In the rows, zero is written as 128.
Rotation paths and how fast each direction turns (degrees each step)
Each turn is a multiple of 5 degrees from 10 to 175, or 0.
Each row of a path follows its step; steps can be skipped.
Rotation 1:
step 0: [128 123 127 132 129 131 134 121 134 124 132 122 132 130 121 131 130 116
 117 136 126 132 138 129 127 132 125 128 131 117 134 114 125 126 133 142
 129 129 132 126 127 131 127]
step 1: [131 138 130 128 125 119 118 124 139 123 122 132 128 125 122 130 123 132
 119 127 129 123 123 126 117 129 122 129 121 131 123 129 130 137 119 123
 127 122 138 125 130 134 127]
step 2: [128 124 122 128 132 128 130 120 127 120 137 125 116 136 124 138 128 125
 133 124 127 125 127 122 141 131 125 140 131 127 132 122 126 127 128 123
 134 132 123 117 128 131 121]
step 3: [126 124 139 136 132 128 138 135 128 132 121 132 136 129 124 135 119 136
 124 129 129 124 141 129 121 129 129 134 133 122 125 127 126 138 119 130
 129 124 130 132 132 131 120]
step 4: [125 141 111 128 127 139 124 119 128 125 125 126 121 134 125 122 128 131
 122 130 124 124 132 129 134 125 124 133 130 136 127 136 126 127 128 133
 127 118 129 124 128 133 122]
step 5: [140 122 132 133 123 127 130 129 118 137 120 132 119 120 135 141 123 123
 127 135 131 128 128 130 131 130 125 134 114 122 134 127 122 129 126 127
 132 127 126 125 124 132 123]
step 6: [131 122 124 122 124 133 126 120 121 131 125 125 138 133 121 128 125 131
 121 121 126 117 125 129 122 137 124 130 142 128 130 127 132 129 121 138
 120 128 120 126 130 132 132]
step 7: [122 123 128 125 130 130 126 118 129 138 129 129 131 121 129 133 131 126
 123 128 121 135 130 117 126 113 119 127 119 130 129 127 132 130 133 127
 133 121 132 125 131 138 118]
step 8: [134 139 127 123 122 128 126 126 135 124 123 122 137 132 136 139 123 125
 128 130 132 133 128 126 136 133 135 135 130 118 131 120 134 124 115 132
 126 124 127 123 125 133 131]
step 9: [135 125 126 126 132 128 124 119 118 124 136 136 131 133 121 135 123 134
 121 127 131 128 131 125 131 122 121 120 129 126 129 132 120 133 123 124
 123 137 137 134 137 137 127]
step 10: [124 128 124 127 133 136 141 121 142 130 127 124 125 134 138 135 132 138
 125 135 123 123 129 129 120 128 124 131 124 126 135 118 125 128 125 129
 128 128 129 118 126 125 127]
Speeds:
[127 128 125 126 126 130 128 129 130 127 127 131 126 129 126 128 126 128
 127 128 131 128 127 127 127 128 129 130 129 130 126 128 132 127 125 129
 125 128 126 129 129 127 131]
155
[124 126 129 129 129 128 130 128 129 130 128 130 131 128 128 128 130 128
 132 127 128 126 127 125 128 127 128 130 131 129 130 128 130 130 128 128
 129 128 126 127 129 127 125]
90
Rotation 2:
step 0: [129 117 139 125 127 121 126 122 134 125 123 119 126 126 129 141 126 122
 134 124 133 127 122 128 126 128 130 134 132 129 127 126 128 129 130 129
 129 121 128 132 126 123 134]
step 1: [125 129 134 128 125 123 125 125 133 128 119 121 129 120 126 128 124 131
 126 130 132 128 128 136 116 132 128 129 119 123 124 131 134 121 124 117
 127 128 129 136 133 128 126]
step 2: [130 136 126 137 126 123 137 129 135 125 129 130 122 128 126 126 120 117
 133 133 133 131 126 132 118 126 127 123 125 127 121 134 126 135 133 128
 125 133 129 132 135 125 128]
step 3: [131 128 121 133 128 129 127 124 126 136 130 131 131 131 124 131 116 127
 128 134 130 126 127 129 133 130 136 134 126 123 121 134 125 135 140 124
 122 125 133 132 124 130 122]
step 4: [132 120 120 135 128 141 132 120 129 128 130 127 129 124 128 130 122 121
 123 127 127 123 125 121 128 133 130 132 122 128 122 129 124 131 118 125
 130 120 129 122 126 124 126]
step 5: [129 124 129 133 121 127 127 126 139 126 126 136 133 122 137 131 130 127
 125 128 127 134 128 132 133 140 129 121 125 125 124 122 118 129 127 128
 132 121 120 128 124 134 129]
step 6: [131 127 125 136 128 129 125 122 137 130 130 123 124 135 136 130 132 125
 131 118 135 134 128 135 125 130 133 124 134 129 133 125 121 119 132 119
 130 129 131 129 123 128 129]
step 7: [130 120 130 125 139 128 134 125 138 135 120 124 121 129 129 132 129 132
 131 133 136 126 126 131 126 130 125 131 136 131 120 121 129 126 130 127
 133 129 133 135 129 131 124]
step 8: [127 130 132 129 139 129 132 122 130 124 127 122 137 129 123 134 121 126
 124 130 124 128 132 133 119 136 129 126 133 132 122 129 130 122 131 129
 124 123 128 134 140 128 130]
step 9: [131 140 124 132 124 133 129 134 127 129 132 130 129 132 128 135 121 130
 120 122 130 124 124 128 122 129 125 125 123 126 112 128 127 128 129 128
 130 132 128 139 131 131 130]
step 10: [121 124 124 129 120 130 131 129 132 133 136 128 133 132 130 133 122 124
 124 128 127 130 122 125 130 124 128 128 138 131 123 136 121 137 128 128
 124 125 129 137 122 121 128]
Speeds:
[128 127 131 130 131 127 129 131 128 128 129 128 131 130 131 130 128 128
 124 127 128 128 130 127 127 127 126 128 129 130 128 126 130 126 129 130
 130 129 129 129 127 126 126]
35
[127 130 127 128 130 129 128 130 128 130 127 125 128 131 129 126 126 129
 128 131 128 128 128 124 126 128 130 129 126 126 127 130 126 127 129 132
 128 127 126 129 131 128 127]
60
Rotation 3:
step 0: [128 122 134 126 124 131 132 122 128 132 123 131 123 124 145 122 129 134
 125 132 123 116 118 120 124 125 121 131 132 122 126 115 131 129 128 122
 119 130 127 135 129 130 132]
step 1: [125 126 133 124 124 129 134 118 122 132 127 138 129 124 133 120 117 133
 118 133 118 122 126 124 133 117 124 130 135 125 120 122 120 131 130 127
 126 135 128 127 132 134 120]
step 2: [131 138 130 122 123 128 131 115 122 125 126 131 124 121 129 119 127 136
 124 127 129 125 131 120 124 122 128 134 137 123 122 121 130 135 129 125
 124 131 141 120 122 132 122]
step 3: [136 129 126 135 120 125 131 118 125 131 126 126 122 125 121 117 124 128
 129 129 122 127 133 124 119 123 128 127 135 125 129 121 121 135 120 119
 138 132 131 119 123 138 125]
step 4: [134 132 124 143 118 122 124 117 124 127 125 122 121 122 128 124 137 130
 125 132 126 124 129 123 119 124 124 130 126 114 123 122 124 127 133 119
 128 125 123 125 123 132 132]
step 5: [122 125 127 137 124 126 125 118 123 130 122 126 121 133 128 130 124 129
 114 130 126 126 131 118 123 122 129 129 121 118 125 125 121 127 134 121
 142 133 122 121 134 124 129]
step 6: [126 132 126 122 126 128 120 123 122 120 124 130 119 136 137 129 127 129
 117 127 124 121 130 121 127 126 133 130 123 110 132 124 132 121 124 119
 130 130 132 120 125 124 133]
step 7: [135 135 122 129 122 130 131 132 123 135 128 133 115 136 133 126 116 128
 124 137 119 126 124 124 130 123 140 126 127 117 135 125 124 121 122 126
 133 133 133 124 130 128 132]
step 8: [136 139 124 129 125 124 137 129 128 129 131 135 121 131 133 123 126 137
 132 125 124 125 119 120 127 129 136 132 132 113 121 124 123 116 132 128
 129 128 129 131 122 126 137]
step 9: [133 125 124 132 126 131 136 126 134 130 127 136 126 133 129 119 127 135
 127 120 118 132 123 117 123 130 137 119 130 127 121 119 120 116 135 124
 131 137 130 125 134 126 129]
step 10: [132 132 116 128 127 128 128 120 128 122 129 134 137 128 135 116 128 127
 118 118 121 132 130 126 126 134 130 128 128 124 129 116 128 116 138 126
 123 128 130 121 126 134 130]
Speeds:
[128 128 128 133 129 127 127 127 129 130 129 128 129 128 129 127 129 130
 128 125 129 131 130 127 127 130 128 127 127 126 129 128 129 129 128 128
 128 124 128 126 130 130 125]
55
Rotation 4:
step 0: [130 135 128 127 139 121 131 123 120 126 123 130 117 128 136 131 126 115
 127 126 128 136 119 125 132 132 129 124 128 132 118 122 125 126 115 125
 130 125 132 130 127 126 138]
step 1: [134 132 128 125 129 124 132 123 140 129 124 131 130 138 134 122 128 121
 132 132 129 135 130 127 126 141 130 134 130 124 126 127 127 128 122 140
 133 124 119 131 120 141 134]
step 2: [126 125 128 123 137 123 122 122 132 129 127 133 130 132 120 136 128 114
 123 132 131 137 121 122 138 124 135 129 131 133 117 131 126 125 119 128
 129 134 127 135 122 128 135]
step 3: [134 140 120 119 133 125 134 124 129 128 126 130 129 129 126 124 128 118
 131 121 136 136 122 121 118 135 124 123 128 130 122 117 123 128 119 130
 133 124 123 125 120 131 130]
step 4: [127 134 139 129 129 126 120 125 133 122 120 133 128 132 130 130 123 117
 122 135 129 128 121 124 127 133 131 128 128 123 122 130 134 123 117 142
 130 136 126 131 121 134 133]
step 5: [139 131 131 119 138 133 128 124 129 130 128 123 128 132 126 126 138 119
 133 129 127 137 120 114 136 125 130 127 132 130 125 127 122 122 119 130
 132 122 126 129 118 130 135]
step 6: [125 138 128 126 135 124 129 136 129 134 123 132 127 124 126 134 124 118
 134 129 129 133 127 127 126 136 125 130 125 134 115 123 126 124 124 142
 136 136 119 126 126 135 133]
step 7: [128 136 136 120 134 129 119 122 140 127 123 122 128 133 129 124 127 115
 133 138 134 135 127 123 129 124 132 117 133 123 126 120 127 127 120 130
 130 129 127 135 125 131 125]
step 8: [131 123 130 125 135 125 131 127 129 126 121 127 134 122 128 134 125 124
 131 128 130 133 121 108 126 129 122 129 121 126 115 123 126 118 125 131
 138 127 124 130 123 132 136]
step 9: [127 136 130 130 138 126 124 125 129 134 118 124 121 128 131 126 129 110
 129 135 125 134 124 131 123 139 126 119 129 130 125 130 121 120 122 134
 131 127 132 128 128 137 127]
step 10: [128 131 133 122 128 125 130 124 131 129 115 126 131 134 133 125 129 126
 131 136 122 135 128 118 134 124 131 129 129 125 117 119 128 131 122 128
 134 128 116 134 125 138 138]
Speeds:
[126 127 128 129 128 128 128 124 129 125 127 129 126 127 127 126 129 129
 132 126 127 128 129 132 127 131 127 127 128 129 128 126 128 128 128 132
 130 130 130 126 129 130 128]
130
[129 131 128 127 125 129 127 127 127 126 130 130 129 130 124 127 130 128
 125 126 128 127 126 128 126 127 128 128 130 130 129 130 128 130 126 129
 127 131 127 125 125 128 130]
35
[130 130 126 127 126 128 127 129 127 128 128 128 128 125 129 129 126 128
 129 126 131 127 130 126 128 131 128 129 128 128 129 126 125 128 131 128
 128 126 129 126 128 129 134]
140
Rotation 5:
step 0: [121 136 116 125 129 125 126 126 123 123 119 127 127 131 132 133 135 129
 121 130 118 120 137 129 124 127 135 121 125 132 134 124 119 125 126 127
 126 137 130 130 129 135 135]
step 1: [132 125 118 131 126 123 127 131 124 128 135 128 133 126 128 125 120 123
 126 132 125 137 137 115 135 124 131 125 126 124 122 136 119 119 129 128
 123 128 133 128 138 134 130]
step 2: [132 133 127 125 134 134 126 124 129 129 134 125 126 131 120 147 129 127
 131 136 124 127 133 126 122 130 139 125 124 128 118 125 131 129 126 125
 120 119 128 131 128 136 131]
step 3: [122 131 126 121 135 125 132 129 133 130 123 124 128 130 134 126 133 132
 119 136 120 131 135 125 134 125 133 128 125 132 134 135 129 130 115 125
 114 137 124 128 133 131 129]
step 4: [137 129 127 136 136 125 136 124 126 136 129 129 124 135 125 121 123 120
 127 136 125 122 135 118 129 125 133 125 126 126 125 132 120 127 129 137
 129 130 137 128 126 140 130]
step 5: [127 129 119 129 131 121 125 123 139 121 131 130 124 133 123 135 122 124
 126 132 126 122 130 137 137 127 137 132 122 120 125 124 132 130 127 125
 116 119 130 128 132 135 125]
step 6: [115 133 121 130 134 126 132 131 134 130 131 131 120 134 126 126 131 135
 126 136 128 132 133 114 130 120 127 124 131 129 129 127 125 134 121 118
 126 128 121 128 122 134 123]
step 7: [134 131 119 135 127 123 128 120 114 136 124 129 121 133 120 130 125 125
 118 131 121 118 130 121 130 132 123 129 126 123 131 131 132 128 131 131
 122 135 124 126 132 136 125]
step 8: [128 127 116 137 133 119 122 133 134 122 128 121 125 126 129 131 129 130
 123 138 132 124 131 127 128 135 134 142 124 117 122 124 119 125 122 126
 129 126 129 130 129 132 131]
step 9: [119 128 128 133 127 131 133 127 126 139 134 136 124 133 115 132 130 124
 121 130 130 132 138 123 126 124 130 131 130 123 127 131 128 129 117 113
 127 125 129 132 136 127 128]
step 10: [130 140 127 127 135 129 117 122 120 135 126 127 126 127 121 121 132 131
 127 132 123 123 123 123 125 133 126 138 121 125 136 135 127 132 122 129
 119 123 124 133 128 137 130]
Speeds:
[130 127 129 130 132 126 126 128 126 125 130 129 127 128 129 129 127 128
 129 128 128 127 125 126 128 130 129 131 126 130 124 127 129 129 130 129
 127 126 129 125 130 126 129]
120
Rotation 6:
step 0: [131 121 131 122 130 138 128 139 122 130 141 128 127 123 125 127 129 130
 136 129 125 114 127 133 124 119 136 124 124 130 121 137 132 126 130 133
 136 133 125 123 128 119 136]
step 1: [129 113 127 126 134 129 122 134 128 127 133 115 128 122 117 133 128 124
 135 127 127 127 129 138 132 125 129 127 127 133 117 137 129 116 134 135
 133 132 123 123 125 124 126]
step 2: [134 121 126 124 136 130 128 132 127 118 123 122 130 122 120 142 138 123
 133 125 126 128 129 131 128 129 131 121 122 130 130 124 130 121 138 129
 131 129 129 118 129 115 137]
step 3: [131 113 134 126 127 125 123 124 129 129 125 127 127 126 133 143 128 130
 132 129 141 131 128 131 131 138 128 128 121 125 130 124 124 121 141 125
 134 132 126 119 130 117 129]
step 4: [123 121 123 128 122 135 120 129 133 128 118 131 129 118 132 135 128 135
 134 125 133 127 127 123 144 129 127 129 119 125 132 126 126 131 133 130
 127 132 133 121 138 114 130]
step 5: [124 117 132 136 124 134 124 133 131 142 132 134 131 122 140 128 123 132
 134 124 123 124 130 125 128 129 125 122 125 122 131 130 121 133 136 133
 125 131 131 113 135 122 129]
step 6: [121 114 128 127 131 131 113 135 138 136 129 125 131 113 134 123 130 132
 135 126 117 117 129 129 126 130 120 132 127 132 131 132 126 127 126 131
 128 124 129 127 135 129 129]
step 7: [132 120 131 133 144 131 122 127 132 136 124 132 130 119 129 125 141 119
 127 127 117 120 124 127 125 125 117 125 128 130 129 132 129 124 135 138
 133 130 129 124 133 131 130]
step 8: [137 118 143 123 131 123 123 126 127 130 127 136 124 120 128 129 138 129
 135 120 123 121 120 128 125 128 123 127 120 137 126 122 130 120 131 130
 140 130 125 133 131 131 129]
step 9: [132 121 130 124 128 127 124 123 118 133 125 135 123 126 128 131 135 125
 130 127 127 123 121 129 139 124 132 131 122 127 123 130 140 124 128 133
 144 138 123 129 140 123 131]
step 10: [135 125 134 123 122 132 127 131 125 129 141 134 126 124 124 133 128 135
 135 121 124 126 119 129 136 114 139 132 126 126 121 130 128 123 133 132
 133 138 125 117 132 125 132]
Speeds:
[124 125 129 130 124 130 131 129 129 130 129 129 127 127 126 127 128 130
 129 128 128 129 128 130 128 126 130 128 129 126 127 128 132 129 126 130
 127 127 129 127 128 129 129]
70
[129 128 128 130 127 131 128 128 129 129 127 129 128 127 132 130 129 129
 130 129 126 130 131 131 130 129 124 127 128 126 131 128 126 128 128 128
 126 128 127 131 128 129 130]
35
